In the rows, zero is written as 128.
Each path below is one point turned by a fixed rotation once a step. After each direction that follows a path, write how fast that rotation turns it, in degrees per step (0 if it stays still).
Each turn is a multiple of 5 degrees from 10 to 175, or 0.
Each row of a path follows its step; steps can be skipped.
path 1
step 0: [122 120 120 136 126 138 126 123 129 123 128 127 130 112 116 135 123 122
 129 114 136 129 129 129 130 134 132 128 131 132 129 136 135 132 132 135
 129 125 128 128 122 139 127 127 122 127 128 124 127 129 123 136 133 127
 128]
step 1: [129 128 133 128 124 124 130 126 127 126 136 135 132 127 124 137 139 128
 121 135 120 129 133 131 120 130 132 131 129 136 128 126 117 116 132 128
 132 140 134 119 140 126 126 128 138 121 131 130 122 127 120 132 122 122
 132]
step 3: [135 127 135 122 121 132 128 125 132 129 123 130 131 128 118 134 134 135
 127 127 127 125 120 130 127 122 124 131 136 123 136 132 126 124 125 130
 129 135 111 130 135 133 125 125 128 130 123 116 123 128 132 127 136 117
 141]
step 5: [120 125 125 131 131 131 132 120 131 133 144 127 127 112 127 136 133 128
 129 135 133 127 120 134 127 127 127 123 133 124 129 141 126 127 128 140
 122 124 132 126 128 133 130 128 128 132 125 128 123 129 122 137 136 126
 136]
step 6: [122 135 139 128 134 122 118 130 123 125 123 131 136 129 125 125 138 116
 135 132 122 130 139 129 127 137 128 127 135 133 130 127 122 124 140 125
 130 135 131 129 129 132 131 131 137 127 128 125 123 134 130 122 120 119
 129]
step 8: [136 131 135 135 121 116 126 119 129 132 121 124 131 125 138 137 128 133
 121 133 118 126 126 132 119 129 127 130 136 136 128 127 126 128 128 133
 134 132 117 124 138 129 135 128 129 126 123 115 130 132 128 125 133 125
 133]
step 10: [121 133 137 127 135 121 123 121 136 131 136 123 122 127 123 127 131 129
 137 132 131 131 123 139 120 121 120 127 128 123 132 138 126 123 126 135
 133 130 122 124 136 126 131 138 126 129 121 130 119 119 133 135 126 124
 134]
step 12: [127 125 121 126 128 124 142 120 127 130 138 132 135 126 122 140 138 132
 123 125 130 138 128 124 126 136 122 121 128 124 131 125 123 127 129 130
 131 126 121 123 144 120 122 132 126 134 128 131 123 128 126 133 135 134
 127]
step 14: [124 125 121 129 129 138 135 130 142 124 137 135 128 124 119 131 126 129
 126 124 128 128 118 122 134 128 131 127 135 124 139 128 126 129 121 133
 132 140 122 131 130 126 126 125 127 124 129 125 124 118 125 122 112 125
 132]
step 15: [127 135 129 120 124 117 122 126 135 121 123 121 127 133 127 142 120 128
 133 131 127 131 129 142 120 131 124 130 130 134 123 133 129 120 129 123
 132 123 125 119 131 123 132 142 132 128 128 130 131 118 132 125 128 126
 128]
step 16: [119 121 125 127 127 138 127 128 132 123 124 118 131 120 116 136 134 126
 124 120 128 130 119 123 125 129 129 121 130 129 130 131 126 133 130 133
 129 125 124 132 113 125 125 118 135 140 134 129 131 136 122 135 131 128
 133]
Speeds:
[129 130 128 126 127 129 128 129 132 127 127 125 125 127 126 127 126 130
 128 129 126 126 128 128 128 125 126 129 129 128 128 127 127 128 128 129
 128 127 126 126 127 127 129 126 131 130 127 129 130 127 129 127 129 128
 129] : 60
[128 128 129 128 131 130 128 128 128 129 130 125 127 128 126 128 130 129
 130 125 129 130 128 131 128 127 128 127 128 131 125 129 131 128 130 127
 125 128 129 129 128 127 130 127 129 130 127 128 126 127 128 129 127 128
 128] : 65
[129 126 128 126 127 128 131 128 129 131 128 126 130 127 129 127 128 128
 127 128 126 129 130 124 127 126 131 128 129 128 126 126 128 127 129 127
 130 130 128 132 130 129 129 129 128 130 127 128 128 128 130 128 130 127
 127] : 70
[127 126 130 129 126 128 127 131 126 129 126 126 129 130 128 129 128 130
 129 128 124 128 127 128 128 128 127 126 127 128 129 127 127 126 129 128
 128 130 130 129 127 127 129 125 128 127 128 126 130 129 127 130 127 125
 131] : 145
